Each row is where one point has got to under a steady rotation. How many steps took it there?
The counts run from 0 to 787.
[120 110 165 108  80 139 155 122 107 162 106 106 176 133 187  92  86 133
 180 103 131 135 105 119  96 129 128 126 128 125 112  78 136 126]	766
[101 131 147 124  90 154 172 100  56 133 111 122 144 160 124 149 109 160
 147 128 140 162 131 109 135 151 153 114 123 156 145  98 125 185]	351
[165 127 106 105 115  98 110 114 100 130 117 149 108  93 137 120  77 125
 169 149 156  88 147 139  98 158 128 146  77 144 151  75 117 156]	607
[154 118 146  93 138 131 133 110 163 132 126 136 165 141 156 143  86 135
 131 148  88 127 136 107  74 163 178 108  92 153 165 128 148 171]	742
[158 111  99 125  95 146 114 118  75 147 117 110 108 129 139 163 117 107
 131 129 162 133 144 143  87 112  85 145  87 184 122  68 106 146]	140
[155 105 150  87 141 159  90 136 118 133 124 114 155 130 117 144 133 138
 135 184 131 105 114 150  96 193 119 177 137 156 169 103 101 114]	636
[143 128 106  60 119 183 138 108 141 142 119 103 134 193 144 135 105 131
 119 107 137 127 158 100  99 185 120 112  92 130 118 137 135 154]	385
[133 112 125  84  61 181 139 107 132 153 109 141 134 169 149 135 104  96
 177 133 149 134 129 103  89 123 135 141  85 143 142 112 126  92]	178
[152 115 146 124 109 144 103 138 122 122 125 110 173 131 132 138 128 141
 133 172 130  93 145 144 114 208 145 163 133 184 159 101  96 112]	638
[161 122 158 118  91 107 122  88 102 144 115 161 158 135 131 136 116 122
 187 109 127 103 143 146  92 117 152 160 131 184 132  83 114 131]	60
[172 119 106 107 104  96 119 137 117 156 106 147 131 120 157  95  74 120
 102 175 150 110 143 136 123 172 174 113 122 138 152  98 130 175]	603
[149 121 142 104 137 137 135 105 161 132 140 119 168 143 169 141  90 140
 142 147  78 127 149 117  87 175 169 100 100 142 158 122 144 175]	741
[160 129 128  51 106 148 130 162  84 154 101 122 142 136 171 174 110 131
  90 153 179 129 149 124 127 142 131 122 128 106 144 121 126 164]	247
[147 141 127 123 117 146  96 145 111 112 109 105 126 207 171 127 110 109
 125 132 157  98 133 100  81 163 114 158 128 116 168 139  84 111]	205
[113 108 150 148 114 136 160  98  73 121 101 111 122 152 114  98  91 156
 129 112 141 130  86 109 116 168 154 123 117 165 132  96 125 180]	116
[123  98 168 138 125 133 120  92  83 120  96  96 120 168 125  90  95 153
 158 123 144 140  87 123 101 159 145 120 121 121 146  95 114 188]	118
[127 110 133 109  63 153 150 138 112 160 122 128 161 116 108 146  86 119
 149 150 172  90 136 111 100 190 148 120 106 152 131 112 102 118]	526
[145 128 109  76  96 155 124 152 112 130 116 132 154 176 170  91  94 139
 108 182 130 138 110 129 124 186 144 135 158 152 129 109 133 123]	285
[117 130 143 101  55 139 167 151 112 147 107 123 177 150 135 129  90 130
 131  93 159 104 132 101 108 162 138 128 111 168 121 105 115 106]	762
[134 106 125  94  86 135 132 132 145 130 100 135 150 133 114  99  82 114
 150 118 151  90 116 119  96 199 156 136  82 163 142  98 119 105]	291
[170 154 115  80 123 130  91 155 111 130 134 134 149 132 162 158 120 143
 136 178 122 103 163 124 119 158 115 186 119 162 182 110 111 123]	166
[162 114 112 102 104 105 128 144 126 147 133 146 159 124 130 140  78 134
 157 175 148 108 139 156  85 181 152 127  86 146 161 112 106 135]	54
[169  93 120 128 172 156 143 112  95 161 122  75 118 108 175 137 107 122
 122 131 152 109  95 148  83 159 106 169 107 137 118  90 129 143]	222
[143 131 122 145 160  87 134  89  86 128 110 136 129 163 139 142  91 144
 143 134 144 131 144 133  77 173 148 130 106 111 171 125 102 191]	231
[142 137 122 149 145  92 133  92  87 117 117 123 129 151 142 154  88 146
 154 137 152 125 148 120  79 159 144 133  84 121 177 125  95 190]	232
[122 115 164 153 111 122 148  94 114 129  86  99 164 158 154  79 116 166
 141 135 144 154  83 119 109 147 153 158 114 171 149  89 118 154]	669
[129 113 128 143 122 162 119 111  95 138  92  99 115 154 204 121 139  78
 111  99 110 132 143  98  93 117 101 155 139 151 147  73 141 133]	103
[143 110 151 142  96 167 127 128  98 152 116  76 141 150 134 125 127 153
 113 157 190 112  96 109 104 159 118 168 128 164 122 108  83 123]	320
[137 134 154 130 110 117 134 134 107 135 114 125 170 160 177 102  97 129
 164 128 124  95 135 134 137 201 177 158 158 128 171 115 117 119]	90
[168 144 107 105 105 168 112  88 104 154 158 121 115 181 173 170 105 111
 154 153 121 108 182 106  98 150 133 129 128 132 122 141 118 151]	618
[118 139 165  97  98 129 141 158  60 131  99 129 160 136 152 172 111 105
 133  93 138  98 158 106 118 145 142 129 160 130 168 102 119 136]	446
[156 130  98  84 106 180 131 107 120 144 137 108 121 225 165 130  97 119
 145 118 107 126 147 123 110 169 130 128 115 137 123 143 139 139]	383
[144 124 108  97 111 124 138 125  89 144  79 127  98 129 188 125 101  99
 118 119 172 140 126  98  87  90 107 137  96 121 142  79 131 148]	688
[168 144  80 111 169 121 138 116  89 131 113 127 108 194 158 147 117 113
 122  99 133 114 141 142 100 164 112 181 101 140 164 126 122 144]	579
[133 104 155  95 129 183 136 105 128 167 128  94 166 153 171 119 128 121
 151 110  90 123 142 123 108 190 118 152 158 130 119  92 148 126]	185
[155 134  91 111 157 145 141 114  60 149 115 143 111 172 162 182 120 100
 120 149 140 142 142 134  87 141 122 169 138 122 162 127 126 152]	343
[141 121 115 109  99 117 129 136  95 155  73 139 103 144 187 119  95  87
 108 118 158 136 128  95  84  94 125 130  96 116 157  86 135 150]	687
[140 124 158 109 132 129  82 128 116 114 111 129 158 144 137 134 126 150
 140 132  87 126 124 116  79 126  89 175 114 190 173  77 115 139]	749
[162 120 181 128 116 130  84  95  82 130 132 102 110 123 159 117 112 151
 158 145 105 104 130 112 135 125 147 148 132 151 158  88 133 199]	710
[161 116 161  66 102 157 110 113 105 132 113 129 112 152 129 144  90 145
 115 141 144 133 101  87  83  93 124 107 100 146 123 122 130 182]	40
[151 121 179 123  94 143  87 137  60 152 124  94 126 178 159 152 133 137
 131 119 129 130 139 123 119 110 110 149 152 132 150 114 101 181]	241
